Where one turn sends some rows of the set: a few examples, then the rows asked
ber: [  0  -8   2   5  -3  -8  12   1  -5  -2  -4   0  -9   4 -18  -1   4  24
  -7   5   5   8   6   3  18  -6   6   4 -11  20   1  -4  -1   2  -1   7
  10  -1  -6  -2 -34 -17  -3 -13   5  -6 -20  -3 -20   0   9   4  -4  -4
  -8 -10 -16   0   3  23  -2   4  11   1   1  10 -24   6]
fuso: [ -6 -12  -6   7  -6  -5  15  12   0  12  -7  -4   5   3   4 -13  13  21
  -7   8   1  -3   0  -1   9   4  11   1  -2   3  17   6  -6 -10  13  15
  -3 -14  11  21 -11  -1  15  -7 -16 -10 -17   2  14   1   3   3  -4  10
  10 -24   2 -13  12  17   6   4   2   9  -3  19 -16  15]
nozed: [-21 -13  10   6  -4  -7  -1 -10 -10  10 -14  17   7   0  12  -2  13   0
  -4  17  -4  -6  18  19  18 -12  -8 -11  -6  -3   5  10   0  11   4  -6
  12  -1   4   1   0 -13  -5   0   2   0   0 -12  -7   2   1   9   3   9
   8 -20  -8  -2   9  15   2 -10 -10   7   9  21 -13   8]
nunul: [ -2 -11 -17   3 -23  -7  -1  -8   3   1   3   1  11   9   0 -11   1  15
   6  29   6 -14   5  17  12  13  -3   3 -16   3  11   1  -7 -12   0  10
   3  14   8   2  -7 -17   4 -12   1   0 -19 -24  10  -6 -11  21 -21  12
  -6 -13  -4   1  19  15  13 -10 -18  -8  -5 -13 -13   6]
Lako: [ 20   0  11  -3  -7 -16  -9  19 -14 -18 -11  11   6   5  13 -14  18   4
  -6  12   6  -4  -3   5  22  -9 -20   9  -9  11   1   9  -3   1   1   8
  -6  -5  -2  -6   2 -19  -6  -8   0   8  -6   4  -9 -13  17   3 -17  12
   4 -19   3  -7  20  17   6  -9  -7  -8  -7  -3 -21   2]
Niru: [ -9  -6   7   2  12 -10  13  16   9  -5  -6   3   8   1  14 -15   7  12
 -17   7   7  -3  29  19   8  14   4  -1  -7   7  -2  11   3 -16   2 -16
  24   2  17  -4  -6  -3  -4 -12   2   9   1   0   3  -6   3   1  -5   4
   6 -16   2  -3  12  12   7  -4 -20   3 -16  -3  -4   1]
Disu: [ 12  -2  -1  -9 -19 -14  10   7  -3   2  -3  -7   4  -8   1 -10  15  -7
  -2   2  11   5  17  14  13  13 -17   2  -9  -9  -1   2 -24  14  -4  11
   3   0  14   0   0 -11  -1  -9   0  -7   6  -5   4   3  -8  -3 -11   5
  18 -22 -10   8   2   7   9   3   6  28   8  -2 -13   7]
gonon: [ -1  -5  11  -4 -13 -12   5  15  -9  -5 -22  -6   8  -2  -6 -10   0   3
 -16  16  23  11  -2  -6  18  11 -16 -14   5   7  16  10 -10   5  -8  14
   3 -12  13  -5  -1 -12  11 -19   8   3  -1 -10 -23   2   4  17 -29  19
  -3 -24  -6  -7   1  17  -1  -6   3   6  -8   5  -3  10]
tabop: [  6  -4  -8  -3 -25  18   4  19  -1  -5  -6  -2   0   6  -6  -3   2   5
   5  15   7 -13 -10  14  20  26  -5   3   3  -2  -3   0   4  -2   3  17
 -10  -1  12   3 -10  -6  -4 -11  -4   9 -21  10  -7 -14  -3 -11 -21   4
  14 -11  -7   3  15  32   9  -1  -2  -4  -7  -5   2   0]
bim: [  2  -5   2  11 -11  -6   1  29   3  -5   8 -15   7   3  -9  -5   5  -2
  -3  18   8 -16   6   2  23   6 -19 -24 -10   4   2   7  12  -2 -12  -3
  14 -10   6   7  -4  -8  -7 -15   9   2 -12  -5 -14 -16   6   8  10 -16
  -9 -30   3  -3  13  10  12  -4  -9   3   2   2 -12   7]
zolov: [ -5   5 -13   3 -13   2   9  11  -5   3  -7  -9  -3   3 -13  -6   2   3
  15  11   4 -10  -2  25  10   6   2  -8 -16  10  32  11   5 -10   5   2
  -7   2   9   0 -10 -22   0  -3   3   6 -20 -18 -16  -5   4   3  -6  -7
   0 -42  -2   8  13  20   0  -3  -3 -10 -11  -6  -9   7]
fak: [ -6  -8   6  -2   3   1   2  16  -4  -5  -2 -11   4  -6  -1  -4 -13   1
 -10   3   6   0   3   1  -5   4   5  11  -7  10  -1   8  -2   3   5   7
   1  15  11  -5   9  -4  -2 -15  -9   9  -6  -1  -9 -18  -7  -7 -16   0
  12 -32  -8  -4  -5  15  -8  10 -13   6 -18 -12  -5   9]
zumus: [ 11  -7  -8   4  15   2   1  15  -1  -1  -5 -12  12  11  10 -20 -12   7
  -8  -6   6   3  15  20  16  -2  -7 -11 -13   7  12  16  13 -12  -1   4
  -4  -2  11  -4  17 -13 -10  -9  -3   2  -9  -9 -10  -9   8   6  -6 -15
  -6 -23 -22  -1  15  18   4   7   3  16   6  -3 -15   7]
kab: [-10  -2 -15  21 -10   1  -2  17   2   1   4   3  -1  12  -4  -1  -1   4
   9  14  -6  -4  19   3   9  16  17  -9 -15  11  17  13  15   5  -6  13
  12  -4   7  -1 -17  -6   5 -19 -11  -7  -2   2   0   2   3  12  -3  18
  -1 -20 -12   1  21  21   0  -3  20  11  13  13  -5   1]
Siriv: [  0 -13   5  15  -1   6   1   5 -18   2 -10   2   9  -6  15 -19 -13  20
  -8   2   1 -11 -12  13  17   3  -3   4  -1  20  13  10   6   1  -9  10
   1  -9   2  -6 -20 -26 -19 -20   8 -18 -14  -2  -8 -10   2   2  -2  18
  -4 -18 -10  -1  19  29  12 -11 -12   5  -8   5 -10   6]
sefo: [ -1  -1   6   2 -11  -6  -3 -19   0  -9   2   4   6 -16   5  -4   6  20
  16  20  -1 -17   5  -2  14   4   1  -1  -7  10  11  11  -7  12 -15   8
  12  -5  10   3  -6 -17  -6 -24  -6   5   4  14   0   4   1  23 -22   5
  12 -10   5   9  10  19   2  -3 -10   1   2   5  -7   1]
bule: [  1   2   7 -17 -12 -10  -1   0  -3 -11   5 -10   0  21  -7  -9   9  -4
   2  -1   5   3   5  10  10   9  11  -3   2   0  14  21  -4  -2  -3   2
  14  10  12  -1  -2 -30 -16 -12   3  -8   2  -8   5  -2   3  10 -31   7
   3 -19  -3 -20   8  23  17  -4   7  24  -2   2 -17   3]
Sizab: [  1 -12 -12   5 -24  -7   9  13  -5   8  -4  -2   5  -4   5 -20  17  14
  -7  12  23  -4   9  13  19  20 -11 -18  -1   1   6  -3   9   6 -13   8
  11 -14   6  -1 -11   3   8 -20 -14 -15  -4  -7  13  -4   0   6 -28  17
  -4  -6  -1 -10   0  21  -5  -9   6  12   8   5  -6   5]
voz: [ 11 -12 -11  -7 -10  -3  -6   9   4 -15   9   2  -2  18   4  -9   8   9
  -6   5   0  12  22  16  15   2   1  -9  -7   7   1   2  -9   6 -16  -2
  31 -12   5   1  -9  -8   7  -8   6  -9  -6  -1   5   5   3   8  -6   6
  -2 -11 -29  -2   7  22  18   2  12   7  -5   9 -25  -4]
Solu: [  8 -13 -10   5 -14   8 -10   3   0  -7  11 -13   5  -1  -2 -10 -13   5
  -3  12  19  -3  -2   9  20   0  10  -2   4  13  -1  -5 -15   3   2   0
  -5   0   7 -13  -4   0  -8  -2   3   8  -2  -9  -1 -16   3  -8 -13  13
  -7   0  -6  20  11  10  -5  -4  -5  10 -10   8   2  16]

fuso -> bim
sefo -> Siriv
tabop -> kab
Now find these:
zolov -> voz
ber -> Niru

Where one turn sends some rows of the set: a few examples, then the rows asked
Vek: [ 17 -14 -21   0 -12  15  -5 -16 -27  -4   5  -1]
Subig: [  6  17   6   8 -14   9   5   1  -4 -10  -2  14]
vof: [  7  17   2   4 -20  15  10  -3   1  -9  -1   8]
Lagag: [  4  15   8   2 -21  13  13  -1  -7  -8  -1  12]
dafod: [ 10  15  -8   2 -25  14  18  -7  -1  -3   1  -6]
vuzof: [ 12 -14 -21   1  -8  13  -7 -17 -28  -7  10  -4]
kudef: [  0   8   8   2 -26  16  17 -10 -10  -9  -1  -1]
zite: [ 15 -15 -18   2 -12  14  -4 -16 -29  -4   4   1]
romit: [ 16  22 -13   5 -17   8  11   2  -5  -5   0   8]
nosa: [  4  11   2   4 -24  18  15 -12   2  -9   1  -4]
sodu: [ -1  11  12  12 -14   7   0  -9 -13 -12  -2   4]
lep: [  9  18  -4   0 -24   8  23   1 -21  -4   4   9]
Pekub: [ -2  18   6  13 -12   1   0  -3 -21 -10  -1   3]
fepog: [ 13  19 -10   0 -23   9  21   1  -9  -4   2   6]
paza: [  7  18   1   5 -18   4  12   1 -25  -5   2  12]
zuza: [  5  16   4   1 -20  16  14  -3  -4  -8  -1  11]
Mivam: [ 17 -14 -20   2 -11  15  -5 -17 -30  -4   5  -2]
sudar: [ 13  22  -8  11 -12   3   3   3  -9  -6   0  12]
sili: [  4  11   1   2 -26  12  22  -7 -15  -3   2  -5]
fuba: [ 12 -14 -21   1 -13  15  -5 -15 -30  -2   6  -3]
laf: [  7  19   2   4 -15  14   6  -2   1 -10  -1   9]
lut: [  2  15   4  14 -13   9  -2  -7  -1 -13   0   2]
mude: [ 12 -14 -23   1 -12  15  -5 -15 -28  -3   5  -3]
Kodu: [ 14 -16 -19   1 -11  14  -6 -16 -29  -4   3  -1]
pagum: [ 15 -16 -21   0 -13  15  -3 -17 -29  -5   6  -2]
vegit: [ 12 -16 -22   0 -11  17  -5 -18 -26  -4   6  -4]
Momug: [ 12  20  -9  10 -16   9   8  -5   4  -6  -1  -6]
Dodi: [ 13 -16 -23   1 -10  14  -7 -17 -26  -7   6  -4]
lunup: [ -2  16   9   5 -21   5  15  -4 -27  -4   2   2]
kof: [ 14 -12 -23   1 -13  15  -8 -14 -28  -5   7  -4]
zib: [ 11 -14 -23   1 -13  16  -6 -14 -29  -3   6  -3]
sozo: [  3  17   8   5 -16  11   8  -2  -7  -9  -3  14]
gifa: [  7  20  -4  17 -10   2  -6  -2  -6  -8  -1   0]
migi: [ 11 -15 -18   0 -11  13  -3 -15 -31  -4   9  -3]
pude: [ 12 -15 -21   1 -12  16  -5 -16 -30  -4   7  -2]
bako: [ 11 -15 -18   0  -9  13  -6 -15 -29  -6   8  -3]
milon: [ 12 -15 -22   0 -13  16  -2 -16 -28  -5   8  -2]
pela: [ 16 -15 -21   1 -11  15  -5 -16 -26  -4   5  -2]
pupor: [ -3   9  12   7 -22  12  11  -6 -17 -12   0   4]
det: [ 11  21  -2   8 -12   3   5   3 -20  -6   2  13]
Fizo: [  6  15   0   9 -16  16   4  -9   6 -11   1  -2]
teves: [ 13 -13 -22   0 -10  16  -6 -15 -30  -4   6  -2]

zib -> kof
pagum -> Vek
gifa -> Pekub
Now find these:
Lagag -> zuza
kudef -> nosa
paza -> lep

